Named moves come first, each a turn or a mirror and shown by rows before and after it. Which of them, in which order, take the first row of each pair that follows to the second? Write the first one first, as in the answered first pair.
fozor:
-2.1	11.2	8.8	-9.0	25.8	-15.4	-8.0	-24.3	-10.0	-11.6	-8.8	-10.9	0.9	16.8 => -12.3	8.8	3.8	-19.0	-16.1	-1.5	8.8	-16.3	-20.1	-20.8	-18.1	0.0	5.0	4.7
3.4	5.6	-1.4	-29.0	14.5	-4.1	-35.9	10.7	0.4	22.6	25.1	9.1	-12.3	2.4 => -3.3	1.5	-9.7	-34.9	-21.6	5.1	-19.5	20.2	-12.8	16.4	18.2	24.4	-12.1	-7.1
-9.2	-1.0	-25.4	-18.8	25.0	-21.1	-17.7	-25.4	-12.2	20.1	-7.0	-13.4	15.9	41.6 => -23.4	-5.1	-35.0	-32.5	-25.9	-8.9	1.1	-15.0	-30.3	9.0	-17.5	6.4	20.9	20.8
-16.8	6.1	-30.0	-11.5	2.4	6.8	-62.8	-11.3	-13.3	20.1	8.8	-19.1	-2.9	10.9 => -24.0	4.4	-37.6	-16.1	-30.4	17.0	-50.2	-3.8	-23.5	15.5	0.8	-11.8	1.7	3.0
faf:
2.6	9.2	30.8	8.9	38.4	-34.4	7.9	-5.6	11.4	-5.9	-26.2	3.5	10.7	3.1 => -25.9	-17.1	9.3	4.6	43.4	-30.2	3.4	-4.3	-4.4	14.3	-12.2	12.1	4.7	-13.6
21.5	49.1	-34.8	7.2	79.3	-5.2	-11.8	5.2	3.2	-26.7	0.3	-8.8	5.8	-15.1 => 1.5	27.9	-52.2	3.4	84.5	-2.2	-16.7	2.2	-4.6	-10.9	6.7	1.8	-0.9	-24.4
6.5	-12.5	-12.1	22.9	14.8	1.4	-19.6	12.8	5.9	15.3	21.8	-5.3	-11.7	-23.8 => 32.0	14.4	8.4	25.6	11.3	-2.1	-11.5	13.9	18.1	-5.9	6.1	-13.3	-10.4	-8.5
-13.8	-41.6	6.9	12.1	-46.3	3.0	6.8	11.1	5.0	11.3	21.2	27.7	-10.0	-29.1 => 24.3	-7.4	38.0	15.1	-51.0	1.7	15.4	17.5	23.4	-20.8	1.7	12.7	1.1	-5.6
sak:
6.5	6.1	-25.7	2.0	2.7	-15.2	-20.6	8.5	18.7	-0.5	-10.6	16.4	-10.5	-10.1 => 1.6	-0.2	-24.5	0.7	3.7	-14.7	-13.4	6.6	21.3	-3.3	-15.0	24.1	-14.4	-12.0
18.3	-12.2	23.8	38.5	-55.9	11.3	-7.8	6.7	-8.9	13.4	46.8	-10.8	0.2	-32.9 => 7.3	-24.1	36.1	32.0	-56.5	4.7	24.8	3.4	-7.6	4.8	26.5	4.3	-6.3	-43.3
11.8	-8.7	-9.9	18.5	81.9	-22.1	-4.0	3.7	18.8	-3.4	-1.7	5.1	-22.7	-21.8 => 16.3	-5.7	-9.7	19.3	81.7	-18.7	-9.3	6.4	15.9	0.6	4.1	2.8	-23.9	-18.6
-27.0	19.6	-30.9	-30.0	23.9	1.7	-0.4	-23.0	-27.9	20.6	-3.7	-23.0	21.1	11.0 => -40.5	12.2	-21.8	-34.9	22.1	-4.8	20.6	-26.3	-27.5	15.3	-20.1	-9.3	18.0	0.7
duv:
-19.8	12.8	-13.6	-30.4	-9.1	0.8	38.8	-10.0	-16.7	-19.0	-34.7	22.0	2.0	-7.0 => 4.9	27.2	7.5	-14.5	15.8	-4.7	34.4	-10.7	5.1	-32.4	-36.9	9.9	-1.0	5.1
-19.1	3.3	-26.7	-1.0	-5.5	-8.2	30.5	11.0	-18.0	-8.8	-16.0	16.7	-8.8	-27.4 => -15.4	12.6	-14.2	-9.7	1.4	-10.0	38.9	3.4	-12.5	-17.6	-29.5	11.9	-5.3	-15.8
16.3	-17.9	-41.5	15.0	-10.7	-21.5	-10.7	23.2	-5.3	20.9	25.3	1.6	-9.8	-26.7 => -10.3	-15.7	-42.0	-12.9	-32.0	-20.1	10.1	6.8	-21.1	21.2	7.1	9.5	-4.0	-21.1

(two moves a pair)
7.1	-49.0	22.9	21.3	-28.1	1.6	-52.7	-1.8	-0.1	17.5	23.3	-4.4	-9.6	25.0 => 8.9	-41.8	23.7	19.2	-41.0	7.6	-47.4	2.3	-3.3	15.8	20.3	-4.8	-5.3	26.4 | faf then duv
-2.5	-13.7	47.7	7.7	-11.5	-6.1	0.6	-24.0	10.2	-6.3	-4.4	-7.8	10.1	23.4 => 7.0	-5.0	30.4	10.5	-27.8	3.5	-18.1	-14.2	3.6	-0.9	9.8	-15.7	17.6	27.1 | fozor then sak
-15.4	-5.7	-1.4	-15.9	-39.7	15.0	18.8	2.0	-24.3	-7.6	-20.0	12.2	8.9	-2.4 => -7.2	-12.7	28.1	-3.6	42.4	-15.4	10.5	-24.1	6.1	3.9	-16.6	-1.9	-3.1	18.4 | fozor then sak
32.5	15.2	-22.4	4.8	-9.2	3.1	-23.9	23.2	-6.5	-20.8	-19.6	1.9	14.3	-23.5 => 34.4	8.1	-8.3	8.0	31.5	-11.9	-23.4	9.3	11.7	-17.5	-22.4	-1.2	9.3	-16.0 | sak then fozor
-1.1	22.0	-9.9	-8.6	-19.8	12.1	14.3	-3.4	-10.5	-16.2	-6.3	0.6	3.6	-7.7 => 7.8	12.7	-13.6	7.8	23.6	0.1	-20.0	-5.8	3.1	1.8	18.0	-11.3	-4.4	-2.4 | fozor then duv
9.6	0.4	-17.1	-6.5	-17.0	9.6	25.7	-20.1	-4.1	17.3	-37.3	15.6	18.6	11.7 => 38.2	18.8	-9.4	8.4	2.2	11.5	2.1	-17.7	9.8	15.7	-24.9	-5.9	19.5	26.7 | duv then sak
6.9	11.2	-34.8	-2.3	43.4	44.6	-40.3	-17.2	-45.3	5.1	-0.4	-27.6	0.6	-5.4 => -2.8	-1.7	8.2	-7.2	58.4	27.3	27.3	-22.7	-23.1	-30.5	-52.5	0.3	-10.4	-20.3 | sak then duv
-12.3	-34.0	15.9	15.3	-11.5	-9.4	10.6	17.1	2.2	-3.5	-0.6	22.6	-15.9	-35.2 => 4.5	-27.6	11.7	24.3	25.7	-16.6	-23.5	10.1	15.6	11.8	20.3	-0.5	-14.0	-11.7 | fozor then sak
13.1	-6.7	-13.3	15.2	28.6	1.3	-57.5	-0.1	5.6	38.7	38.2	-19.9	6.8	-9.5 => -44.5	-41.9	-7.7	-16.5	-5.4	-0.1	20.2	-16.9	-13.4	24.8	-17.3	30.4	4.8	-38.5 | duv then sak
27.5	27.1	24.5	14.7	8.3	9.4	-16.6	-27.6	20.5	-21.2	-11.6	-32.8	24.0	87.9 => 6.4	-30.9	43.4	28.9	15.6	-7.1	53.9	-13.8	36.7	-44.3	-46.7	24.8	-4.9	26.1 | duv then sak
-32.3	-40.8	-1.2	3.4	-24.8	6.4	12.6	-6.1	-4.6	13.4	5.0	19.2	-4.8	-14.7 => -29.3	-41.2	6.8	4.7	15.3	-5.1	-1.6	-21.1	5.6	27.4	12.8	7.3	-6.7	5.2 | fozor then duv
1.5	44.0	-39.1	0.7	31.2	8.3	-24.2	-0.4	-14.9	-2.8	19.9	-32.4	8.6	18.0 => -24.9	25.0	-35.9	-16.3	-22.1	14.9	35.2	6.0	-33.0	-27.3	-19.3	7.9	5.9	-14.1 | fozor then sak
-9.2	-31.0	-28.2	6.2	-38.8	12.8	4.2	29.3	-22.2	-4.3	3.2	38.1	-7.0	-40.0 => 39.8	1.3	15.1	32.1	55.2	-12.7	-27.4	6.6	26.0	-2.1	11.5	-9.0	-5.3	12.2 | fozor then faf
-7.3	-26.6	23.2	-1.2	45.7	0.7	-4.3	18.3	23.0	12.1	43.3	6.0	-15.7	-37.1 => 12.5	-21.3	18.0	0.8	26.5	7.2	-11.0	29.9	24.6	6.0	49.2	4.8	-14.7	-41.0 | faf then duv
-2.5	-30.6	1.2	35.0	27.1	-8.1	-13.0	4.0	-19.0	22.9	9.1	20.6	18.5	-29.7 => 35.7	5.5	34.3	32.3	-2.2	-0.5	3.0	11.8	-2.1	-17.1	-18.6	6.9	31.5	-8.1 | fozor then faf
-28.5	58.6	-25.8	-31.6	-1.3	5.9	1.1	-17.8	-38.8	-14.5	-24.8	-13.3	14.1	7.3 => -7.7	69.8	-12.3	-23.1	1.0	3.8	4.4	-15.2	-25.8	-30.3	-30.4	-14.8	14.2	10.2 | duv then fozor
-15.5	-5.7	-2.9	-12.6	-13.6	16.6	-3.4	11.1	-14.1	-22.7	-7.1	35.5	-1.1	-40.0 => -17.4	13.3	-13.3	-24.5	-23.6	21.4	-23.7	3.0	-26.7	-10.2	4.0	16.7	10.2	-20.5 | sak then duv
-32.5	-35.1	-25.0	9.8	-48.8	10.3	-7.9	15.1	-30.5	-0.8	40.2	18.1	-13.7	-48.3 => -42.4	-52.3	19.5	19.1	38.5	-24.3	20.1	-11.9	4.8	-1.7	15.5	26.8	-30.1	-42.4 | fozor then sak
15.5	-3.1	11.9	-2.2	-69.3	16.0	-11.8	8.9	-4.3	-6.1	9.9	-4.3	8.7	8.8 => 10.2	-1.9	23.9	-9.2	-73.5	12.2	4.9	2.4	0.4	-13.4	-3.2	-1.5	11.2	12.2 | duv then sak
5.8	-12.2	-1.1	24.6	-11.5	-5.5	-22.4	18.0	12.2	26.6	41.9	-4.9	-3.4	-2.7 => -20.5	-8.8	-2.8	-1.2	-52.1	3.6	8.0	7.5	-10.5	23.9	18.4	8.9	4.7	-2.6 | fozor then duv
28.1	-13.9	66.4	20.8	-66.5	8.1	11.4	4.2	30.8	-16.7	-11.2	0.2	9.3	7.1 => -12.8	-66.7	19.8	30.9	-53.7	9.6	-9.6	10.6	4.4	27.1	26.2	15.0	-7.2	-32.2 | duv then faf
20.6	29.7	10.3	10.5	58.9	-27.0	7.9	-11.6	52.6	-11.1	-12.0	25.3	16.6	4.8 => -31.5	-16.1	-30.4	1.8	53.2	-21.8	1.7	-16.9	17.5	24.6	6.4	50.2	10.5	-22.7 | faf then duv
6.5	-4.0	-4.8	13.5	39.8	-3.4	-18.8	0.8	12.9	5.8	14.7	-8.3	-8.1	-5.9 => -1.8	1.5	-15.2	2.9	-30.9	14.0	14.2	16.4	-1.2	-18.0	-6.2	16.5	0.7	-21.5 | faf then fozor
28.4	19.0	-22.8	-2.1	23.3	8.5	-15.4	-1.6	23.4	-3.9	-12.9	-47.8	13.4	9.1 => 2.1	-5.5	-56.7	-3.5	-0.6	17.5	-21.2	4.2	3.3	19.9	4.0	-34.0	8.0	-14.5 | duv then duv
-10.2	-25.7	-27.2	2.0	-20.7	4.4	-7.3	1.1	-12.2	29.0	10.8	12.4	2.3	-12.2 => 36.7	14.3	14.2	11.5	9.7	-4.1	-14.2	-6.6	24.0	3.7	-1.5	-16.3	9.3	22.3 | fozor then faf
-37.1	-11.4	-40.9	-12.5	-0.5	40.6	35.6	19.7	-21.4	-16.6	-12.9	13.5	4.3	-84.9 => -25.9	24.1	-1.9	-32.5	-1.5	33.8	63.8	-1.8	-9.9	-40.1	-50.8	2.8	18.5	-53.0 | duv then faf
-8.1	2.8	-37.8	3.0	-15.8	8.0	-23.8	-2.7	-28.2	4.4	9.9	-4.2	-3.8	-14.1 => -8.4	25.3	-7.7	-16.5	-12.8	0.3	9.1	-25.1	-22.4	-14.8	-24.7	-6.1	7.5	13.6 | duv then duv
35.3	32.9	1.6	25.7	32.2	-8.7	-35.2	2.3	22.5	9.3	14.9	-29.1	10.3	28.6 => -18.2	-28.2	10.5	16.4	10.2	-14.5	45.8	7.4	13.4	-8.1	-32.8	36.6	-17.2	-34.1 | duv then sak
-28.6	-24.5	-31.4	-2.9	-11.4	7.5	-4.4	1.3	-19.2	21.7	9.2	17.7	-5.9	-26.0 => -20.7	9.9	-29.2	-16.5	-12.0	8.5	-21.9	-14.3	-25.5	26.4	11.4	-7.3	9.6	8.8 | duv then sak
3.9	-6.1	-4.2	4.0	-2.3	-1.4	-24.6	12.5	-22.7	17.5	22.6	-13.3	9.8	11.7 => -12.6	-18.1	8.1	-6.8	-18.6	-3.7	21.4	11.5	-25.6	-0.7	-8.6	17.1	4.1	-11.2 | fozor then sak
-3.4	-37.9	66.6	19.6	20.3	-32.2	19.5	-20.3	36.0	-0.3	-13.5	15.9	-15.8	1.8 => -31.4	-58.9	45.4	10.9	-16.0	-23.5	31.3	-13.2	10.0	3.9	-16.9	38.3	-19.1	-23.7 | faf then fozor
8.4	8.0	45.5	10.0	20.9	-17.1	-14.3	-21.0	25.3	21.2	8.1	-27.1	1.6	45.6 => -9.3	-16.4	4.4	6.1	-79.3	15.3	8.3	20.3	-11.1	5.3	7.8	10.4	-1.4	-6.1 | duv then fozor
20.5	7.0	-28.7	28.4	21.9	14.2	-40.7	8.7	-17.9	10.8	48.4	1.4	-7.9	-23.0 => -7.7	4.4	-32.2	10.1	25.3	10.3	-39.1	-10.8	-30.5	27.8	43.9	4.1	-5.6	-14.4 | duv then fozor
